(in the rows, 128 means zero)
A single turn carries every row of the set below to another of its rows. Some are shown first; where does it send the rows asked next?
bugut: [129 138 147 158 142  96 108 113 133 121 148 102 129 117  77 147  97 144
 123 126 136 154 129 145 127 115 125 146  92 154 130]
Nem: [117 132 138 117  94 126 133 132 140 149 112 164 159 148 152 127 117 129
 158 153 142  96 130 139 102 129 126 121 144 138 120]
riv: [115 131 127 110 119 143 153 140 149  97 121 106 102 101 152 134 165 105
 117 130 110 128 147 124 161 123 127 170 148 109 153]
Misa: [134 135 136 156 135  97 109 117 132 111 151 106 132 119  78 153  97 151
 108 129 155 146 130 129 122 114 122 154  97 144 133]
buger: [118 125 129 127 108 128 120 143 136 140 112 164 164 150 157 135 116 132
 156 152 128 105 131 150 105 134 129 119 153 130 120]
Nak: [156 117 113 122 121 120 133 109  96 133 120 128 142 150 109 137 101 101
 111 116 137 110 141 113 148 152 107 100  98 110 147]
Fezeg: [120 128 120 115 126 141 153 135 150 104 127 104  94 101 160 137 166 112
 111 138 118 137 141 123 167 133 142 174 141 115 144]
kib: [129 136 148 144 142 101 107 105 128 110 143  99 129 115  72 140 101 151
 114 125 140 149 126 132 127 116 124 152  97 152 142]
saz: [118 131 133 127  97 122 130 129 140 133 117 174 160 141 161 132 119 142
 147 159 131  99 125 134  99 135 131 115 143 135 119]
Geg: [134 100 115 114 100 116 136 121 117 134 149 143 100 124 101 132 132  76
 112  76 133 149 139 125 142 152 128 131 114 121 135]
sule: [112 126 117 125 132 135 154 140 153  94 121  96 101  99 150 137 166 100
 120 134 105 135 152 125 159 119 136 163 145 113 147]
rek: [132 115 104  99 132 136 155 115 113 126 117 118 112 139 138 125 139  97
 127  88 146 117 129 112 118 132 133  83 122 136 111]
maz: [118 130 139 119 106 125 125 137 130 138 117 172 167 154 144 134 122 142
 151 142 135 101 122 145 102 137 130 121 152 139 120]
Tov: [142 140 140 151 134  96 117 115 131 110 144 103 132 124  67 156 102 145
 119 126 144 144 131 125 122 114 125 155 100 155 136]
dal: [123 128 124 114 123 143 152 131 155  99 115  97  96 108 155 137 160 103
 120 129 115 141 134 120 159 132 141 175 145 107 152]

Geg goes to rek
maz goes to kib
sule goes to buger
Now find these:
Nem goes to Tov
saz goes to Misa

A single turn carries every row of the set below to another of its rows. Some are shown first; where does it send the rows asked next?
Bimi: [117 152 135 115 127 125 141 151 124 136 160 128 114 119 120 147 114 108
 138 132  94 133 117 116 110 113 182 138 131 139 138 120 141 106 145 126
 137 158 138 127 100 114  57]
Zese: [126 170 114 118 143 124 121 159 121 137 165 123 112 124 118 142 126 128
 128 137 127 133  93 142 126 133 174 120 127 114 137 124 146  97 132 121
 132 136 140 126 117 129  51]
gonim: [142 155 125 119 126 118 128 133 124 116  90 126 109 129 135 143 118 131
 142 130 123 125 111 126 117 146  48 130 128 135 148 129 143 115 159 129
 137 119 144 133 115 119 174]
kitup: [158 111 119  91 141 106 118 115 152 148 105 122 140 139 121 119 123 142
 111 165 149 104 158 115 130 125 130  82 123 147 124 111 112 141 143 163
 140  99 145 135 135 128 123]
viveb: [105 156 123 129 154 109 112 119 156 137 176 111 121 154 125 125 101 120
 139 133 110 128 149 137 139 144 176 105 118 114 119 142 134 140 128 116
 112 162 111 144 139 125  99]
gipa: [114 157 117 146 136 126 122 125 140 150 168 121 125 140 101 122 105 132
 123 154 129 128 128 121 151 153 158  81 108 138 119 127 141 117 114  92
 128 145 107 129 133 151  87]
Boriz: [124 168 136 123 121 109 128 172 118 128 153 121 112 129 101 143 115 138
 139 152 103 122 105 136 108 129 173 126 123 138 135  94 135 106 138 115
 139 140 141 126 109 122  65]
teda: [146  93 129 129 156 119 124 117 132 124 128 126 135 120 153 138 127 123
 139 138 136 143 113 139 132 133  91 115 128 125 115 134 143 165 138 116
 140  84 123  70 128 125  84]
lenud: [157 100 127  96 158 124 145 109 148 137 131 126 117 118 122 134 144 103
 125 127 137 110 142 102 139  96 133 105 150 133 105 148 133 170 135 165
 132 113 136 124 128 115 121]
Guk: [138 127 115 109 110 122 133 127 130 121  91 119 111 105 133 137 129 135
 123 132 124 106 121 123 114 128  57 143 127 141 145 133 152  97 162 160
 144 107 115 123 116 129 161]
Dopun: [128 154 107  91 119 134 139 113 115 126  96 123 114 126 153 127 126 141
 129 124 136 120 123 119 111 124  61 125 131 134 136 139 141 109 163 155
 124 131 132 145 130 133 171]
Goso: [143 102  76 131 138 139 116  89 145 125  89 112 138 121 149 145 129 129
 109 121 124 167 131 132 137 143 141 123 110 149 147 153 148 100 145 112
 128 141 134 143  98 127 163]
val: [112 152 132 120 127 126 130 134 120 139 156 116 123 125 124 125 120 127
 130 145 115 111 129 129 109 121 173 132 126 150 155 101 127  84 145 145
 147 152 122 124 107 131  48]
Pozar: [131 117 113 123 132 113 120 105 126 122  78 101 124 117 126 143 124 138
 129 130 129 126 147 140 123 128 153 121 125 158 144 126 125 112 140 119
 129 155 140 152 120 111 204]
vuli: [116 119 123 116 135 128 128 124 127 130 190 119 110 125 132 139 131  97
 129 145 122 130 181 133 118 122 181 125 133 127 114 129 123 102 148 122
 138 127  97 107 131 106  85]
dusar: [133 109 135 114 145 120 137 112 127 130  97 119 150 128 152 129  84 135
 141 147 151 147 133 105 124 131  89  73 129 138 116 123 121 129 134 104
 102 120 135  97 132 137  97]
vaba: [145 102 101 144 134 152 125 103 119  99 107 100 119 118 142 137 142 132
 134 103 116 182 107 151 137 131 119 151 128 149 110 141 147 125 138 105
 120 139 121 120 115 127 162]
raf: [113 128 136 141 119 116 117 152 129 158 174 141 121 135 101 138 117 115
 133 148 115 153 133 135 148 164 166 123 117 134 105 123 148 122 121  90
 152 118 123 111 132 130  92]
medu: [123 145 118 125 137 116 112 115 149 116 181 100 115 157 124 116 125 135
 134 160 111 114 176 148 114 138 172 109 118 134 125 111 112 121 147 128
 124 136  93 130 128 119  88]
Dipa: [122 122 145 135 105 134 145 143 117 131 175 126 108 133  99 131 123 112
 144 157 114 149 162 115 122 134 165 117 139 154  94 108 125 105 133  96
 131 132 109 110 119 119  94]
Beko: [114 174 135 120 137 126 132 148 118 129 156 107 115 140 118 119 116 139
 146 132 131 128 109 135 120 131 167 118 144 123 133 111 128  89 127 132
 110 165 136 142 119 139  58]
kalut: [148 106 127  89 142 102 114 120 164 146 104 135 152 156 148 131  97 129
 134 141 124 166 147 117 130 149 121 103 125 125 112 137 126 157 146 136
 110 111 167 136 127 115 111]
mumov: [148 102 159 129 141 110 147 126 127 109 121 109 116 131 112 123 134 134
 156 143 127 106 130 126 120 110 102 114 151 148 100 106 121 181 131 137
 134 108 124  98 128 123 121]
kibe: [137 115 112 135 139 141 123 107  93 109 101  92 112  94 129 142 146 138
 126 119 147 123 119 158 130 110 133 131 130 157 123 122 129 110 132 114
 140 136 111 114 143 124 185]
dinu: [115 155 135 117 134 120 117 138 135 136 164 117 123 148 130 118 127 131
 143 129 108 137 120 148 118 142 174 151 136 125 145 116 135 103 143 153
 132 153 137 138 110 126  49]
Fifas: [143 135 117 116 127 130 140 128 136 118  95 129 106 106 138 152 124 110
 133 118 118 127 111 110 124 129  55 140 135 130 143 154 161 107 158 140
 133 119 131 126 106 117 163]
Koni: [167 118  91 126 136 141 113 101 137 112 109 110 110 116 124 147 171 136
 118 129 118 143 125 158 132 127 150 144 120 153 134 140 139 138 146 125
 142 125 132 138 113 101 181]
zof: [143 157  96 101 136 132 121 117 122 128 104 135 113 128 157 140 134 130
 122 126 134 132 109 132 122 144  57 131 120 124 150 147 150 118 165 142
 142 112 146 135 123 123 160]
kuz: [134 131 111  92 109 125 134 122 136 122 102 125 114 125 147 131 137 137
 130 119 111 130 122 129 112 131  67 159 131 130 130 147 155 123 168 169
 132 117 129 143 118 122 165]
kuvoz: [121  97 109 146 129 116 107 110 114 116  81  94 141 123 145 134 111 150
 129 122 132 153 126 162 128 151 121 135 112 153 136 113 133  96 137 106
 141 132 124 120 127 143 173]

mumov goes to lenud
viveb goes to gipa
Now find these:
Bimi goes to val
Goso goes to kuvoz
Guk goes to kuz

